One turning vector, and how many ticks it has turned:
The counts run from 0 to 769.
[ 0.22  0.86 -1.17  0.29 -4.05 -0.68 -0.72 -0.03  0.58  0.08  2.61  1.96
  0.93  1.95  0.03 -1.49 -0.77  2.09 -1.57 -0.33  1.08 -2.14 -0.01  2.17
  1.06  0.79  2.16 -1.97 -2.84 -1.03  0.00 -2.88  2.00 -0.14  1.36 -2.31
 -1.48 -4.21 -1.40  2.71 -1.10 -4.54 -1.40 -1.23  0.13 -0.77 -0.92 -0.56
  1.07  4.70  4.98  0.21  0.65 -0.79  0.33 -1.85 -1.71  0.99  3.10  2.74
  0.01  1.41 -1.18 -0.56  2.25 -1.51 -0.54  1.18]
244
[ 1.61  1.03 -0.61  0.27 -3.66  1.20 -0.68 -0.58 -0.13  0.30  0.42 -0.14
  0.92  0.61  0.54 -0.50  1.04  0.80  0.26  0.45 -2.66 -1.09 -1.07  0.33
  0.15 -0.73  1.10  0.37 -3.95 -1.11  0.28 -2.30 -1.87  0.48  2.64 -1.52
 -0.65 -3.49  1.03  3.58 -0.99 -3.38 -2.67 -1.25  0.96 -1.85 -1.40 -1.32
  0.76  3.74  4.37 -1.34  0.58  0.26 -0.18  1.70 -2.60  2.21  1.85  4.17
 -1.83  2.82 -2.29 -0.64  0.57 -1.21  0.79  1.80]
49
[-1.03 -0.67 -1.89 -0.52  3.05 -1.97  0.36  0.06  2.20 -0.22 -3.31  2.09
  1.78 -0.83  0.58  0.50 -0.05 -0.11  0.62  3.19  0.12 -1.49 -3.28  1.24
 -3.41  0.64 -1.11  0.50 -1.14  0.11  1.86 -0.94  1.11 -1.19  2.06  0.25
  0.11  0.05  3.14  1.94 -0.60  3.05 -3.45  1.82  1.34  2.62  0.02  0.72
  0.06 -1.31  1.72  0.52  0.94 -2.28  0.81  1.93 -2.45 -2.87 -0.53  0.00
 -0.88 -4.18  3.01  2.19 -3.96 -0.72 -1.07 -1.11]
508
[ 0.81 -2.11  3.03  0.00 -0.76  2.80  0.99  0.55  0.86  0.49 -2.50  0.74
  1.86 -2.25  0.13 -2.05  2.63 -0.74  0.64 -0.31 -6.29 -0.08 -1.02  2.60
 -1.16 -1.48 -1.13  2.77 -2.68  0.38 -0.56 -0.77 -2.01 -0.19 -0.41  1.19
  3.34 -3.08  3.15  0.83  0.06 -1.64 -0.36  0.01 -0.27  0.12 -0.84 -2.16
 -1.89  1.01 -0.08 -2.44 -1.41  1.41  0.57  3.69 -1.99 -0.79  0.45  4.03
 -0.55  0.30  1.12 -2.09 -0.57  1.53 -0.34  2.64]
354
[ 0.74  0.37 -2.83  1.21 -1.75 -0.69 -1.78  0.61  1.30 -3.76 -1.32  2.11
  0.26 -0.10 -0.67 -2.88 -0.07 -0.05 -1.13  0.23  0.03  0.60 -1.44 -0.40
  0.06  0.83  0.51  0.79  0.31 -0.84 -3.56  1.07 -1.24  0.03  0.07 -1.59
  3.98 -3.11  1.73  0.56  0.64 -2.19  0.08 -1.80 -2.35 -5.37 -0.84 -0.50
 -3.74  0.25  2.87 -3.21 -1.10  2.67  1.44  0.77  0.62  1.04 -2.50  0.11
  2.39  2.75 -1.88 -0.47 -0.53  0.09  0.17 -0.84]
80
[-3.47 -1.16 -1.63 -1.94  2.64  0.65 -2.01 -0.22  1.21 -1.81  0.72  1.42
 -0.72  0.64  0.63 -1.01  0.99 -1.33 -0.66  2.64 -0.14 -2.90  0.01  0.99
 -4.55  0.11  0.38  2.58 -1.51  1.96  4.34 -0.84 -1.60 -1.33  2.02 -0.82
 -1.21 -2.04  1.78  3.15  1.70 -1.40 -4.73  1.50  1.56  1.28  0.68 -1.14
 -0.31  1.99  3.09  0.90  2.18  0.04  0.48  2.62  1.06 -0.86  0.49  0.76
 -0.19  0.32  1.34 -0.55 -2.07 -0.52 -2.78  0.27]
5
[-1.00 -2.72 -3.09 -0.13  1.75  0.56 -1.42 -0.32  4.48  0.36 -1.53  1.25
  1.29  1.04 -1.21 -2.32  3.96  0.21 -1.67  1.31 -1.23 -0.91  0.61  3.43
 -4.57  1.43  2.00  3.45  0.84  2.91  0.25 -0.20  0.29 -0.65  1.82 -1.61
  2.32 -1.73  0.76  1.62  2.12 -2.55  0.31  1.13 -0.34 -0.15 -0.35 -0.78
 -3.32  1.16  0.08  0.05 -2.82  0.76 -0.21  1.15  0.40 -2.31 -0.38 -0.01
  1.89 -0.19  2.47 -0.93 -1.95  0.07 -3.24 -0.23]
698
[-0.09  0.55  0.13  0.22 -2.27 -2.15 -0.41  1.19  0.06 -2.80 -0.31  1.68
 -0.45 -0.42 -1.65 -1.75 -4.08  2.25  0.46  2.34  2.39 -0.04  1.49  2.65
  3.71  1.19  0.14  0.38 -2.15 -3.24 -1.30 -1.11  0.79 -1.68  0.15  0.59
  2.30 -1.63 -0.82  0.46 -0.58 -3.46 -1.55 -1.15 -2.59 -3.00 -1.44  0.79
 -1.47  2.58  4.56 -0.66  2.42  0.53  0.79  0.59  0.64 -0.14  2.72  2.44
  1.53  2.84 -0.24  0.16  2.03  0.98 -0.88 -0.77]
65
[ 2.78  0.88  1.18  0.72 -3.36  1.55  1.67  1.38  0.88  1.94 -0.13  0.60
  1.47 -0.95 -2.19  0.30  4.81 -0.15  0.22 -1.25 -3.67 -0.74  0.50 -0.32
  2.47  0.13 -1.30  0.49 -2.58 -1.07 -0.21 -0.88 -1.00 -1.55  3.12  0.12
 -0.05 -5.03  1.23  2.25 -0.19 -1.51  0.91 -0.13 -1.18 -1.72 -2.46 -0.96
  0.19  1.03  1.51 -0.39 -1.70  2.31 -0.56  2.84 -2.99 -0.94  1.51  3.20
 -1.37  1.38 -0.14 -2.03  2.01  2.32  0.52  3.24]
754
[ 1.30 -0.75 -0.43  2.77 -2.63 -0.19  0.21 -0.15  2.07 -1.94 -3.42  2.60
  3.55 -0.72  1.96 -3.30  0.41  0.48 -1.19 -0.76 -2.36  0.75 -2.79  1.68
 -1.40  0.04  0.62 -0.43  0.44 -0.19 -4.25 -0.40  1.23  0.61 -1.35 -0.92
  3.82 -2.87  2.13 -1.16 -1.39 -0.51  1.35 -1.99 -1.30 -1.76 -0.96 -1.17
 -2.99 -0.67  0.58 -4.05 -1.87  1.14  2.15 -1.79 -2.69 -0.79 -1.63  0.28
  1.72 -1.34  0.18  0.30 -1.31  0.89 -0.02  0.71]
662
[-2.66 -0.82 -2.09 -0.42  1.32  0.84 -0.19 -0.01  2.77  1.19  1.30  2.88
  1.35  2.12  0.27 -0.78  4.48 -0.93 -2.07 -0.86 -0.82 -3.03  0.16  1.18
 -4.34  0.07  0.55  0.84 -0.38  1.61  3.46 -0.92  1.96 -1.63  2.92 -1.89
 -2.09 -4.56 -0.17  1.48  1.21 -1.65 -0.76  1.49  1.43  2.03 -1.20 -1.91
  0.54  1.08  0.57  1.17 -0.54  0.97  0.14  0.04 -0.37 -2.78  0.01  0.22
 -0.11 -1.62  2.57 -0.98 -0.88  0.51 -2.61  2.64]
722
[-2.51  1.79 -2.90 -1.91 -1.69 -4.63 -1.59  0.43 -0.56 -1.66  1.07  2.15
 -1.06 -0.14 -2.02 -1.78 -2.47  1.45 -1.54  0.90  3.00 -3.44  0.41  2.24
  1.21  1.15  1.15 -2.00 -2.96 -1.20 -1.37 -0.60  2.92  0.07 -0.97 -0.41
  0.91 -2.14  1.48  2.57  0.76 -1.81 -3.34 -0.36  0.46 -0.04  0.74  1.05
 -0.08  1.35  5.31  0.95  1.92 -2.51 -0.31 -1.46  1.25  0.80  1.94 -0.44
  1.00  0.11  0.67  0.27  0.77 -0.19 -0.71 -1.00]
623
[ 0.56 -0.46 -3.14  2.30  0.57 -1.47 -0.24 -1.28  3.67 -2.74 -3.95  2.40
  3.19  1.30  2.60 -0.91 -1.99  0.82 -1.05  3.34  1.82  0.27 -3.32  1.55
 -3.46  2.18  1.37  0.42  0.52  0.03 -0.39 -1.39  1.35 -0.28  1.87 -2.22
  0.97  0.48 -0.09  0.50 -1.81  0.62 -1.95 -0.18 -0.37 -0.64 -1.04  0.00
 -1.50  0.47  1.78 -1.14  0.08 -1.34  1.85 -1.14 -3.13 -2.31 -1.07 -0.08
  0.53 -1.98  1.14  2.42 -2.88 -2.34 -1.51 -2.03]
484
[-2.68 -0.22 -1.52 -2.53  1.12 -3.96 -1.29  0.98  0.23 -0.92 -1.80  1.34
  0.80 -1.57 -2.46 -1.77 -0.87  0.50  0.84  1.16  1.01 -3.10  0.97  2.85
 -1.22  0.87 -1.75  0.19 -1.91 -0.09 -0.95  0.72  1.57 -1.15 -2.20  0.82
  2.55 -0.33  3.91  0.93  1.26  1.23 -1.79  1.31  0.36  3.44  2.02  1.69
 -1.11 -1.62  2.83  0.87 -0.39 -2.57  0.59  1.57  0.81 -3.13  2.28 -1.22
  0.92 -4.02  3.20  0.81 -1.12  2.10 -1.35 -0.58]
316
[ 0.47  1.24  1.72  0.21 -1.25 -0.48  0.20  1.44 -0.88 -2.33 -1.86  2.30
  0.72 -0.53 -1.88 -0.20 -0.25 -1.62  1.80  1.82 -0.44 -0.25  1.70  0.19
  4.22 -0.29 -3.58  1.69 -1.76 -1.97  1.42 -0.51 -2.02 -3.21  2.28  0.92
  1.57 -2.17  0.54 -1.24 -0.45 -0.88 -1.16  0.66 -2.96 -1.64 -1.78 -0.78
 -0.76 -0.52  2.51 -0.90  2.05  4.51  1.53  4.16 -0.48 -3.07  1.53  2.72
 -0.16  0.56  1.95  0.00  2.07  3.39 -1.25  1.87]
568
[-1.52  0.27  0.29 -1.10 -3.26  0.84 -1.00  0.88 -0.80 -0.06  1.81  2.15
  0.08  0.39 -1.32 -2.77  3.52 -0.23 -1.71 -2.46 -2.73 -2.37  1.94  0.59
 -0.22 -1.09 -0.06 -0.07 -2.73  0.48  0.45 -1.17 -0.59 -0.23  0.51 -1.00
  0.77 -6.62  1.99  2.15  1.70 -4.47 -0.50 -0.30 -0.25 -1.58 -0.92 -2.37
 -0.68  1.59  2.63 -1.09 -0.51  2.85  0.41  1.72  0.48  0.18  0.89  1.98
  0.94  2.09 -0.27 -2.77  1.84  2.16 -0.41  3.37]
35
[-0.26 -0.96 -2.84 -1.39  0.73 -3.23 -0.93  1.10  2.06 -2.34 -3.13  0.97
 -0.36 -2.95 -4.26 -2.64 -0.44  0.88 -0.14  1.79  1.61 -0.20 -0.18  3.44
  0.31  2.04  0.18  1.21 -1.24 -1.17 -4.37  1.04  1.23 -0.91 -1.66  1.54
  5.27 -0.42  2.55  0.54  1.61 -0.63 -0.01  0.13 -1.64 -1.42  0.73  1.99
 -3.78 -0.16  1.87 -0.31 -1.86 -1.67 -0.48  1.48  1.61 -0.52  0.48 -0.48
  2.44  0.45  1.17 -0.75 -0.94  0.31 -0.87 -2.32]
295
[ 0.65  0.80  2.16  1.24 -0.79  0.74  1.25  0.89  1.10 -0.94  0.11  3.31
  1.13  0.54  2.42 -0.36 -1.68 -0.35 -0.64  2.12  0.28 -0.73 -1.24  0.59
  1.81 -0.03  0.64 -0.83 -2.24 -2.06  2.65 -3.41  1.32 -1.53  3.03  1.29
 -1.50 -3.06 -1.83  1.02 -2.48 -2.00 -4.02 -0.78 -0.25 -1.67 -3.11 -1.42
  1.99  3.24  2.92 -0.30  4.61  0.08  0.38  0.10 -2.69 -1.07  1.16  3.44
 -0.52  1.50  0.43  0.19  1.15  0.44 -1.11  2.57]
759
[ 0.68 -0.21  1.60 -0.25 -1.10  1.15 -0.67  1.31  0.46 -1.60 -0.53  0.83
  0.06 -0.15 -2.63 -2.06  1.75 -0.70  0.28  0.16 -2.33 -0.21  3.28  1.41
  2.43 -0.29 -1.85  3.23 -1.38 -0.89 -0.22  0.34 -2.46 -2.37  1.01  0.14
  2.94 -3.68  0.53  0.46  1.49 -4.03  0.02 -0.17 -2.50 -2.75 -1.44 -1.14
 -2.57  1.19  1.62 -1.48 -0.08  4.43  0.87  3.61  0.94 -0.80  1.96  2.96
  1.14  3.58 -0.08 -1.90  2.08  2.69 -1.35  1.76]
570
[ 1.71 -0.36 -1.73  0.77 -1.98 -1.40  0.01  0.97  1.44 -1.80 -3.18  0.68
  0.36 -1.18 -2.98 -2.78 -1.20  1.02 -0.35  1.00  0.75  1.40 -0.88  2.58
  2.22  1.81  0.83  0.34 -1.42 -1.88 -5.16  0.21  0.05 -0.29 -1.26  0.68
  5.82 -1.48  1.47 -0.02  0.02 -2.57  0.79 -1.45 -2.12 -4.04 -1.33  1.15
 -3.27  0.97  2.00 -2.10 -1.20  0.20  0.28  0.57 -0.41  1.74  0.56  2.05
  1.80  2.25 -0.80 -1.28  0.55  0.57  0.61 -1.46]
273
[ 3.27 -0.58 -1.74  1.47 -0.79 -1.06  0.94  0.36  2.74 -0.94 -5.02  0.43
  2.51 -2.19 -2.27 -1.11  1.52  1.01  1.20  1.33 -1.63  1.07 -2.46  0.84
  0.45  0.99 -0.62  1.14 -0.60 -1.51 -5.18  0.52 -0.94 -0.43  0.07  0.44
  5.08 -0.74  3.34  0.09  0.07  1.29  1.55 -1.01 -2.02 -2.11 -0.74  1.30
 -3.54 -1.71  0.75 -2.18 -3.00 -0.33  1.08  2.26 -2.40 -1.25 -0.99  0.28
  0.28 -1.32  0.64  0.92 -1.61  0.38  0.48 -1.32]
479
[ 2.76 -1.39 -2.88  1.10 -0.50 -0.32 -0.42 -0.87  3.09 -0.85 -4.27 -0.35
  2.02 -1.36 -1.76 -1.59  1.78  1.19  0.48  1.29 -1.89  0.94 -2.80  2.00
 -1.49  1.05  0.62  2.18 -1.37 -0.64 -4.51  0.33 -1.84  0.20  0.40 -1.31
  4.77 -0.79  3.60  1.13  0.58 -0.06  0.98 -0.57 -0.99 -2.42 -0.64  1.33
 -4.09 -0.75  0.82 -2.54 -3.94 -1.04  0.44  2.32 -2.19  0.13 -0.51  1.00
  0.35 -0.31 -0.69  0.11 -2.30 -0.69  0.87 -1.47]
480
[-1.44 -1.65 -1.82  0.53  1.35 -2.02 -1.56  0.55  2.87 -3.68 -3.13  2.35
  1.17 -1.27 -0.47 -3.39 -0.18 -0.56 -1.72  0.89  0.38  0.40 -0.75  2.33
 -2.30  1.23  0.50  1.89  0.57  1.15 -3.08  1.87  0.72 -0.41 -1.47 -0.11
  5.17 -1.36  1.63 -0.98  1.34 -1.22  0.90 -0.08 -1.75 -1.59 -0.14 -0.44
 -4.52 -1.30  0.67 -2.26 -1.57  1.56  1.13  0.01  1.02 -2.05 -1.82 -1.79
  3.19 -0.43  1.24 -0.29 -1.93  1.52 -1.75 -1.66]
490
[-0.55  1.39 -4.84 -0.41 -0.48 -1.38 -1.33 -0.18  1.29 -1.63  0.74  2.06
 -1.02  0.56  1.06 -0.92  0.17  0.20 -2.34  1.84  2.29 -1.65 -2.99 -0.76
 -1.67  1.19  3.41 -1.44 -1.06 -0.47  1.12 -0.93  1.49 -0.15  2.76 -1.25
 -1.14 -3.32  0.42  3.58 -0.75 -1.47 -3.90 -0.92  0.88 -2.81 -0.15 -0.42
  0.79  2.52  4.69  0.09  1.21 -1.89 -0.14 -0.63 -0.58  2.29 -2.11  0.92
  0.44  2.39 -1.86 -0.13 -1.97 -1.59 -0.44 -0.96]
609
[-2.64 -1.86  0.39 -0.96  1.28 -1.14  0.35  0.50  0.70 -0.74 -1.50  2.90
  1.39 -2.19  0.34 -2.76 -2.12  0.63 -1.12  1.23  0.51 -2.70 -2.49  5.08
 -2.55  0.35  1.48 -0.80 -2.97  0.54  0.94 -2.65  3.39 -0.30 -1.32  2.16
  1.36 -1.57  1.87  0.97 -0.47 -0.03 -3.71  1.27  1.84  3.47  1.23 -0.24
  0.58  1.50  1.20  0.71  1.89 -4.42 -0.04 -0.92 -0.45 -0.97  1.11  1.87
  0.80 -2.29  3.04  0.00 -2.05  0.07 -2.24  0.74]
326
